In the data rows, 128 means zero.
Here are some numbered points:
[113 113 113 128 158  83  83 128 143 143 129 127 129 143 114 128 143 128
 143 128 173 203 113 128 113 113  97 128 128 128 128 113] 0
[128 143 129  83  53 113  98 113 143 158 174 142 129 143 174 128 143 188
 173 158 143  83  83 113 128 113 127 158  98  83 113 143] 1
[128 128  98 128  83 143 128 128 113  98 159  97  84  98 129 113 113 113
 127 143 128  98 158 143 158 143 142 113  83 113  98 173] 2
[143 143 189 158 173 188 203 158 128 128  84 127  84  98 129 128 113 173
 127  98  98  83  68  83  98  83  82  98  98  98 113 128] 3
[158 158 144 143 158  83  98 143 128 128 174 142 174 203 114 158 173 113
 143 158 158 188 203 128  98  98  97  83 128 128 128 143] 4
[158 113 129 143 128  98 113  98 113 113 114 112  99  83 114 113 113 113
 127  83  83 113  38 143 143 143 142 143 113 113 113  83] 5
[128 113 129  53  98 113  98  83  98 113  54 112  69  68 114  98  68 143
  97  53  83  53  38  98 143 128 127 158  98  98 128 113] 6
[ 83  83  98 158 188 143 158 188 173 188 144 127 129  98  84  98  83  68
  97  98 113 188  98 113  68  83  82  98  98 113  98  53] 7
[113 128  98 113 113 143 113 113  83  83  54  97  99  98 144 143 143 173
 173 218 158 173 233 173 173 203 187 143 128 128 113  98] 8
[158  98  98 113 143 113 128 113 113 128  84 127 114 128 159 158 143 173
 127  83 113 128  23  98  83  83  67  98  83  98 128  98] 9
[143 158 144 143 113 113  98 128 128 113 159 127 144 158 114 128 158  98
 127 188 143 143 233 143 143 143 127  98  98  98 113 143] 10
[ 83  98 129 203 128 158 173 143 158 113 204 157 144  98 174  83  98  83
 127 113 128 113  68 188 188 158 142 143  98  98  83  98] 11
[203 143 129  98 128 158 143 143 113  98  54  82  54  68 129 113  83 143
  97  98  98  38  23  83 128 128 142 158 128 128 128 143] 12
[113  98  98 143  53 143 143 113 128  83 144  97  99  98 174 113 158 158
 188 218 173 158 158 188 173 158 127 128 128 113 128 143] 13
[128  98 129 113 128  83  83  68  98 143  99 157 114 113 144 158  98 158
  82  68  83  83  23  83  98 128 127 158 128 128  98  98] 14
[158 158 159 158 113  83  98  98  98 113 144 142 129 113 129 113 128 143
 143 128 158 158  83 143 113  98  82  68  68  98 113 113] 15
[128 128 113 143  83 128 113 143 143 128 219 142 159 173 159 128 143  98
 112 128 113  68 158 128  98  83  67  68  68  98  98 173] 16
[113 113 174 128 158 173 173 128 113 113  23 112  84  98 144 143  83 143
  97  68  83  83  38  68  83  98  82 128 113  98  98 113] 17
[128 143 129 143 143 113 113 113  98 113 114 112 114 128  69 128 143  98
 127 143 143 158 188 173 158 143 157 173 203 203 188 173] 18
[ 98  98  83 128  68 128 158 158 203 158 255 157 174 188 219 128 173 158
 143 113 113  53  68 143 143 113 112 128  83  98  98 128] 19
[143 128  98 158  83 113 113 143 158 158 255 157 189 188 174 128 143 128
 143 128 128  83 128 143 158 128 127 128 128 128 113 173] 20
[128 128 129 173 128  98  98  98  98 128 114  82  84  53  99  83 113  83
  97  98  98 143  68 143 113 113 112 113  83 113 113  83] 21
[128 128 113 113  98 113 128 158 158 143 129 142 159 188 219 173 158 188
 158 113 128 128 128 113 128 128  97 113 113 113  98 128] 22
New points follow, each followed by the numbers of its three nearest points above, nearest first.
[128 128 144 188 173 128 128 143 113 113 114  82  99  68  39  98 113  68
 127 173 173 203 233 173 158 173 217 128 203 173 143 113] 18 8 10
[113 113  98 113 113  98 113 128 128 128 144 142 159 158  69 128 158  98
 143 188 158 173 248 158 143 143 112  98 128 113  98 128] 10 4 0
[ 83  98  83 113  83 128 113 113 128  98 174 142 129  98 114  83  98  98
 127 143 143  98 143 158 158 143 157 128  98 113  98 158] 2 11 13
[113 113 129 128 143 128 113 113  83 113  69 112 129 143  99 143 128  98
 127 128 143 143 203 158 158 173 217 218 255 248 203 158] 18 8 0
[128 143 113 113 113 128 113 113  98  98  69 112  99  83  84 113  98  83
 127 113 113 128 173 113  98  98 127 173 233 248 248 188] 18 0 2
[128 173 159 173 158 128 113 113 113 128 144 142 129 128  69 113 113  83
 143 218 173 203 255 158 128 158 157 113 143 128 113 128] 10 4 18
[128 128 144 143 143 113 113 113 128 128 159 127 189 188 144 173 203 128
 127 143 113 158 143 113  83  83  67  68 113 128 143 113] 4 0 22
[113 143 129  98 128 158 143  98  98  83  69 112 129 113 114 143 113 143
 143 143 143 113 188 143 143 143 172 173 218 203 173 173] 18 8 2
[143 158 159  53 158 128 128 128 113 113  69 142 174 218 129 203 188 203
 143 143 113 128 158  98 128 128 127 113 143 113 143 128] 22 4 0
[128 158 144 128 113  98  83  83  83  83  54  82  84  68  54  98  98  68
 112  83 113 128 203 128 128 143 172 158 233 218 218 188] 18 2 21
[128 158 174  98 143 143 113 113  98 113  69 112  84 113  84 143 113 188
 143 188 173 158 203 128 158 188 172 128 128 113  98 158] 8 10 2
[128 173 144 143 143 113  83  98  83  83  99 127 129 128  69  98  83  38
  82  98 113 158 173 143 113 113 127 113 158 188 188 158] 18 21 0
[143 158 159 143 158 158 188 188 173 143 159 112 144  98  54  98  83  38
 112 113 113 113 188 113  98  83  97  83  98  98  98 113] 7 10 16
[ 98  83 144  83 233 143 158 143 113  98  23  97  84  83  69 128 128 173
 112  83 128 158  38  83 113 128 127 143 158 143 143  83] 17 5 3
[ 98 128  98 113 143 158 128 143  98 128  54 127  99  98  84 113  83  83
  97  98 113 113 143 128 113 128 142 188 173 188 173 143] 18 5 2
[128 128  98  68  98  98 113 128 128 113  84  97  84  83  69  98  98  83
 112 113 128 143 188 128 113 113 142 143 188 203 188 158] 18 2 0
[143 128 113 143 128 128 143 158 128 143 129 142 129 113  84 113 143  98
 158 143 158 158 203 143 128 113 127 128 203 203 203 188] 18 0 4
[158 143 144 113 128 113 113 128 113 128  99 142 114 128  99 128  98  98
 112  98  98 113 188 128 128 128 157 158 218 233 218 203] 18 2 0
[128 113 129  83 128 143 143 173 158 188 114 172 159 173 174 173 128 188
 127  83 113 113  83  98 128 143 127 143  98  98  98  98] 22 1 9
[113  98 113  38 113 113 113 113 113  98  69 112  99  98  69 143 143 173
 127 173 128 158 233 143 173 188 157 113 158 113 113 128] 8 10 2
[128 128 189  68 203 143 158 128 143 128 114 142 129 113  54 113 113 143
 127  98 143 113  98  68  98  98  97 113 143 128 128 173] 3 0 17
[113 113 113 128 158 113  98 128 113 158 114 142 114 128  99 128 113 128
 112 143 128 173 128 113  98 128 127 128  98 113  98  98] 0 15 21
[113 128 113  38 143 128 113 143 158 158 144 157 174 218 129 203 188 218
 143 128 128  83 113  68 113  98  97  98 113  98  98 143] 22 1 9
[143 188 219 188 188 188 158 128  98  98  99 112  99  98  84 113  83  83
 112  98  98  68 173  98 128  83  82  98  98  98  98 158] 3 17 2
[128 128 113  98  98 158 128 113 113  98 114 142 129 113 144 128 113 173
 143 158 128  68 158 113 158 158 172 143 143 143 143 188] 2 1 13
[ 98 143 129 128  83 158 128 128 128  98  84  97  99  83  99  98  98  98
 127 113 143  98 188 143 128 113 157 158 203 203 173 173] 18 2 13
[113 128 113 113  68 128 143 128 143 113 174 142 129 143 174 128 173 188
 203 218 158 128 188 143 158 158 112 113  83  98 128 173] 13 10 1
[ 98 143 129 143  98 143 173 158 158 128 189 127 114  98 114  83  98  83
 112 113 113  68 173 158 158 158 187 203 233 218 188 173] 18 2 20
[ 98 113  98  68 113 143 113 143  98 128  54 127 114 158 159 173 143 218
 173 158 128 128 128  83 113 128 112 128 128 113 113 113] 22 1 9
[158 188 219 203 188 203 173 143 128 143 159 142 129 113 114 113  98 113
 112  98 113  53  98  83 113  98  97 143 113 128 128 203] 3 17 12
[113 128 129 173 143 113 113 113 128 128 159 112 159 113  84 113 143  68
  97 113 113 158 158 158 143 143 172 128 188 188 173 113] 18 0 10
[113  83 129  83 173 113 143 158 158 173 129 127 114 113  84 143 113 143
 127  83 128 188  83 113 113 128 112 113 128 128 143  98] 0 7 9
[113 128  98  83  98  98  98  98  83 128  54 127  99 113 114 143  83  98
 112 113 113 143 173 128 113 128 157 158 173 188 158 128] 18 0 2
[143 143 144  98 128 158 113  98  98  98  54 127  99 113 129 158 128 188
 158 203 158 188 248 158 173 203 187 143 143 143 158 173] 8 18 13
[128 143 129 143 128  83  83 113 128 128 129 112 114  83  39  98 128  68
 127 143 143 173 173 158 113  98 112 113 173 188 188 158] 18 0 10
[143 143 129 128 128 113 113 128  98 128  84 112 114 128 129 158 158 128
 143 128 128 158 203 158 143 143 157 158 218 233 218 188] 18 0 8
[113  98  98  83 143  83  83 113 113 158  84 142 159 173 129 158 143 158
 127  98 143 218 128 158 158 158 142 128 113 128 113  98] 0 22 4
[128 143 159 173 143  83  83  83  83  98 114  97 114  98  54 128 128  83
 127 143 143 173 173 143 128 143 157 158 218 203 173 158] 18 0 10
[ 98 113 113 158  83 128 143  98 113  68 159 112 129 128 189 128 158 128
 158 173 158 113 173 188 173 173 202 173 158 158 143 128] 13 8 2
[113 128 144 188 143 143 158 158 173 158 189 142 129 113 159  98 128  98
  97  98 128 113  53 143 113 113 112 113  83 113 113  98] 11 7 5
[ 68 113 113 143  53 158 143 143 158 128 219 142 159 158 219 128 143 128
 143 128 128  53  53 143 128 113  97 128  68  68  68 113] 19 1 16
[ 98  98  98 143  53 143 143 128 158 128 204 157 144 113 189  68  98  83
 127 143 113  83  83 158 143 143 172 143 113  98 113 113] 11 20 2
